Each row is where one point has got to under a steady rotation. How many steps took it there?
The counts run from 0 to 660.
[135 148 142 124  91  89 102 151 130  81  92 135 146 147 129 103  64  88
 135 111 140 112 132 112 124 127 104 172 132 132 138  81 130 121 137  92
 129  84 148 136  80 150 180 122 108 112 113 115 137 113 185 172 135  89
 131 117 102 153 177 126 129]	353
[145 171 146 118 112 165 102 174 133  58 114 161 101 130 149  80 135 150
  97 145 129 158 153 137 111 157 107 139 113 147 116 124 133 105 102  75
 146 142 141 140  71 106 159 101 113 147 121 167 112  79 115 135 115 178
 138 117  81 147 127 110 192]	435
[110 171 172 114 140 171 148  99  94 102 113 111  97 149 148 105 126  87
 117 164 150 109 107  69 130 143 130 114 139 104 106 128 132 151 176  66
 140 113 115 183 104  63  95 160 122 129 112  75 174 116 104 131 141 116
  92 150 133 129 118 130 131]	643
[128 142 151 145 189 138 169 118 103 124  98 112 128 118 105 109 142 125
 143 175 177 104 137 109 130 142 140  83 157 107 133 171 190 127 149 126
 158 134 153 123 143 105 114  96  91 144 117 140 179 133 104 127 120 151
 121 131 150 180 104  92 185]	58
[101 144 152  87 102 161 124 150 103  83  90 117 111 167 150  87  82 125
 153  99 120 145 162 114 153 132 122 165 149 154 141 130  95 134  73 107
 165  93 114 127  99  89 141 160 146 125 110 141 164  84 131 149 112 140
 121 123 103 126 131 125 118]	444
[135 151 166 135 163 140 161 132  97 132 150 128 135 140 131  93 130  84
 135 162 130 145 137 132 114 111 122 152 122 100 157 177 151  85 110 130
 113 115 138 126 122 142  94 218 120 113 132 156 126 102 101 154 121 102
 163 153  62 131 166 115 172]	235
[120 144 134 137  95 104 127 108 134 108 120 155 133 153 147 120 134 156
 169 131 138 175 124  75 135 108 135 165 121 156 166 142  94 128  58 110
 166 118 152 149  66 104 187 152 179 150 133 136 121 148 167 132 139 151
 128 135  98 114 124 134 116]	14
[110 128 135  95 129 170  97 143 107  90  98 151 112 107 157 142 147 168
 126 146 132 163 160 121 154 143 146 133 184 133 147 155  89 122  67  74
 136 150 143 136 116 125 122 164 119 154 104 145 127 138 132 127  94 178
 168 118  89 102  86 121 126]	98
[164 153 153 162 109  91 147 142 108 134  93 104 146 120 135 111 136 107
 126 173 163 172 116 104 103  88 127 128 163 156 161 177 144 128 158  91
 122  88 150 108 129 104 158 155  96 147 128 164 142 119 149  97 108  95
 114 144 115 116 121  74 168]	152
[ 78 110 146 137 129 111 130 109 139 138 106 147  91 125 174 110 122 143
 176 134 116 121 120 101 170 175 153 135 101 123 128 133  95 121 111  98
 146 139  95 161  97 153  93 172 161 139 109 159 106 147 155 168 111 144
 171 148  92  86  96 140  97]	105
[104 131 168 153  86 138 146 136 158  81  99  99 163 135 113 111  76  69
 169  97 114 119 127  99 168 160 117 124 132 112 177 121 148 132 121  94
 134 112 115 113 122 123 125 124 108  79 103 143 180 120 156 148 145 122
 107 111 127 176 115 140 132]	418
[107 154 162  77  90 140 118 133  92 119 104 131 125 163 139  75  59 110
 146 111 100  91 155 109 143 139 114 164  92 128 137 123 114 118 126 107
 123  98 104 138 113 104 129 159 142 124 115 120 158  78 117 166 113 105
 156 148  71 129 172 110  95]	446
[134 164 149 101 135 104 126 116 127 107  88 121 128 137 102  92  86 148
 148 150 169 126 142  94 134 118 107 146  74 146 125 125 128 148  99 120
 148 125 173 136  96  63 204  94 164 144 134 116 146 120 141 148 146 144
 123 104 148 156 175 110 113]	360
[133 120 167 145 107 104 102 141 102 141 112 138 124 157 175 100 101 142
 148 146 114  70 134 122 135 125 148 148 103 133 141 116 136  92  78 130
  71 139 131 158 107 167 103 125 133 175 138 138 122 135 118 168 117  87
 163 156 113 123 137  91  70]	381
[116 120 158 177 104  88 128 112 131 171 113 111 120 142 149 114 103 114
 188 156 159 117 102  96 164 115 133 155 114 149 142 142  84 121  82 141
 134 116 126 138 132 146 117 145 177 136 124 131 100 171 160 163 133 104
 140 159 133  79 128 109  82]	385
[139 135 138 143 148 129 196 150 158  77 111 134 104 106 101 109 135  84
 148 150 168 184 129 117 143 178 130 122 120 100 110 200 125 125 108 132
 171 152 156 129 125 140 132 131 132 119 112 164 144 121 156 137 118 176
 138 128 129 139 118 145 159]	330
[103 152 149  87 117 114 141 120  87 132 120 164 115 154 153  74  77 129
 157 115  84  78 135 101 144 143 137 150  81 119 144 126 150 111 111 115
 139 114 113 155  93 120 122 147 151 143 126 154 155  96 105 159 121 102
 153 129  69 157 166 110  89]	447
[158 129 170  84 120 100 158 125  95  93 116 142  83 137 154 104 113 136
 144 154 113 124 115  69 110 124 155 154 117 114 125 126 100  84  84 101
 126 154 146 147  66 140 184 124 140 183 152 152 174 125 124 132 120 135
 147 128  98 142 111 135 108]	18
[131 160 144 125 122 132 148 139 101 129  90 121 117  98 140 125 135 123
 166 160 173 159 145 148 149 176 151 116  84 120 119 200  99 152 120 111
 143 182 125 119 152 115 107 122 152 120  95 142 127 146 128 149  82 209
 150 144  94  94  86 106 116]	609
[131 135 175 143 125 197 123 144 132  90 107 107  84 128 143 100 139 104
 146 155 142 140 123 143 177 151 139 126 130 143 136 162 118 114  68 131
 117 147 162 154 152  88  61 157 136 126 139 155 116 113  98 114 146 171
 119 124 155 117  86 105  94]	304
[152 151 155 103 163 127 174 122  90  82 127 183  71 119 115 113 134 122
 150 177 138 148 143 116 137 148 132 163 101 119  96 178 124 135  41 127
 153 140 168 149 113 113 129 161 161 143 133 127 136 136 123 144 146 165
 162 129 122 123 166 125 114]	23
[112 141 179 148  79 130 147 134 167 105 123 111 172 128  97  98  77  67
 149 118 113 103 109 101 168 144 116 140 110  82 165 120 157 131 160  81
 121 106 118 121 128 122 118 136 115  68  90 127 162 139 163 159 139  87
 130 123 117 176 150 135 146]	419
[ 89  84 130 149 182 175  96 114 154 124  99 109 174 131 105 131  91 107
 137 160 185  95 138 134 168 127 122 117 151  95 159 146 157 119 106 158
 110  99 168 141 143 136  87 188 141 139 143 113 118 137 122 161 138 135
 153 130 165 143 173 125 108]	480
[ 98 125 148 124 155 113 114 127 123 134 102 171 102 139 136 137 101 101
 132 151 101 114 163  78 153 176 132 105 108 126 110 163 145 179 132  80
 123 115 136 164 101 127  84 156 134 176  90 117 153 172 150 151 137  93
 137 143 128 118 192 107  81]	552
[155 134 146 186 165 111 158 107 104 111 122  91 126 151 163 105 112 102
 151 178 184  96  86  81  99 140 142 122 119 122 126 134 178  95 160 126
 148 114 134 148  74 138 148 144 116 142 172 105  98 115 130 138 141 117
 119 160 135 133 113 122 171]	569
[ 96 168 142 120 144 140  81 156 102 115  73 141 136 105 122 122  98 112
 145 142 152 106 162 148 173 165 107 140 136 124 103 147 145 170 129  73
 138 106 156 150 146 119  93 143  92 112  91 103 119 151 150 169 127 143
 144  96 135 124 184  85 111]	274
[ 79 137 139 137 159 184 102  96 137  99 125 106 161 129 127 133  89 129
 152 151 179 113 110 106 169 145 129 129 137  95 134 116 110 141 111 101
 154 116 123 163 112 102 111 180 158 101 136  66  78 144 134 172 144 160
 141 130 148  95 131 166 142]	200
[112 131 161 193 132  99 145 136 152 144 103  94 122 104 139 109 133 139
 143 173 153 124 123  86 136 127 137  95 141 131 116 112 141 116 160  93
 127 160 140 151 118 114 126  54  99 180 121 159 152 172 142 141 113 110
 119 135 154 155  84  98 187]	495
[158 110 141 163 138 138 145 110 136  71 115 153 158 175 117 114  88 138
 110 177 148  74 143  90 114 146 135 135 133 123 135 101 197  98  87 136
 115 108 136 139  80 131 154 107 117 164 137 106 129 122 125 135 162 122
 117 138 148 167 149 143 161]	566
[ 65 147 143 103 104 147  86 135 141 162 103 158 151 119 142 103 114 171
 121 161  89 129 127  93 176 122 129 114 103 120 149 126 132 154 143  57
 146 118 129 152 119  58 129 138 134 154 123 173 144 115 125 120  96 118
 152 111  87 102 143  83 136]	4
[100 177 154 131 121 122 118 104 106 123 115 114  92 151 182  78 129 134
 138 109 142 157 149 107 102 133 109 151  97 139 113 121  96 126 137  89
 140 143 108 158  62  95 131 113 147 122 100 123 130 102 112 177 110 144
 102 158  63 137 108 122 160]	438
[ 91 137 126 125 168 139  88  90  82 133  99 145  90 156 164 109 158 181
 119 133 154 116 160 120 145  90 116 149 162 131 163 108 145 106  89 108
 109 117 164 178 122 107 102 165 101 164 122 117 120 152  96 157 133 129
 148 139  85 147 136  82 116]	374
[ 94  97 150  89 110 142 106 130 180 130 115 138 141 121 127 119  66 126
 133 152 100 102 113  86 175 144 143 129  91  85 130 110  90 122  93 112
 103 133 129 154 107 129 130 152 182 162 131 128 149 136 158 165 117 129
 171 141 133 108 171 154  65]	109
[144  92 126 146  75 122 126 175 171 126  84 158 112 117  98 107 102 116
  97 151 141 147 173 145 153 144 103 143 106 132 131 157 130 147 118 110
  80 104 150 111 150 131 121 145 123 137  69 160 149 112 169 144 119 104
 171 147 112 133 194 104 133]	248
[133 137 138 141  97  97 125 106 127 129 120 150 124 133 162 105 133 166
 158 150 129 162  96  67 135 122 148 148 101 151 154 127 100 121 106  84
 153 119 117 140  67 107 174 169 170 158 150 152  96 141 164 128 117 135
 145 154  88  83 108 126 130]	13
[122 119 146 142  84  94 117  96 135 131  82 135 101 117 131 135 142 138
 134 131 185 139 101 105 146 129 114 137 126  96 119 103  85 152 159  83
  84 150 155 147 120 130 151 111 130 117  83  83 123 202 166 180 136 137
 163 149 120 132 116 127 122]	187
[135 151 141 158 148 181  90 142 135  81 101 142 159 132 118  96 124 139
 103 165 174 106 164 164 132 145 119 109 120 119 142 132 202 118 121 137
  99 116 174 126 132  95 100 110  80 134 112 138 119 104  99 132 135 155
 123 113 121 177 137 102 177]	63
[ 95 114 129 140  88 138  83 129 134 131  95 110 166 127 149 130  88 177
 140 182 145  78 101  87 164 125 154 117 165 157 142 102 122 132 138  66
 148  90 109 138 124  88 160 132 119 166 157 129 112 152 155 117 109 125
 127 120 148  74 111  94 122]	284
[132  90 139 132 127 162 154 130 119  86  72 111 101 156 140 130  97 131
 129 171 198 119 177 126 133 138 130 152 194 138  96 134  91 136  57 121
 143 110 109 147 124 143 111 157 126 136  98  83 148 136 133 154 133 148
 135 156 155 103 130 142 125]	471
[ 93 126 177 135 137 179 131  90 144 150 124 144  98 141 127 100 155 133
 111 147 111 133 138 122 184 114 126 122 120  97 160 131 154 110  89 130
  85 145 142 163 165  89  56 148 130 146 110 158 171 143  78 133 156 118
 135 140 116 169 108  90 108]	308
[116 104 144 189 119  97 159  98 175 163 143 155 169 137 120 128 128 132
 145 150 122 172 124  77 135 121 137 129 105 117 182 139 121 116  78 138
 106 140 127 135  95 142 127 152 178 153 114 161 123 177 167 143 132 115
 145 160  86 115 143 149 164]	320
[158 117 148  79 143 166 145 147 130  92 107 121  56 118 154  96 121 104
 126 192 184 134 112 115 140 151 141 143  99 105  86 170  90 106 105 137
 125 130 139 155 114 108 134 189 156 137 147 126 129  70 117 131 111 171
 155 152 137  83 145 133  84]	25
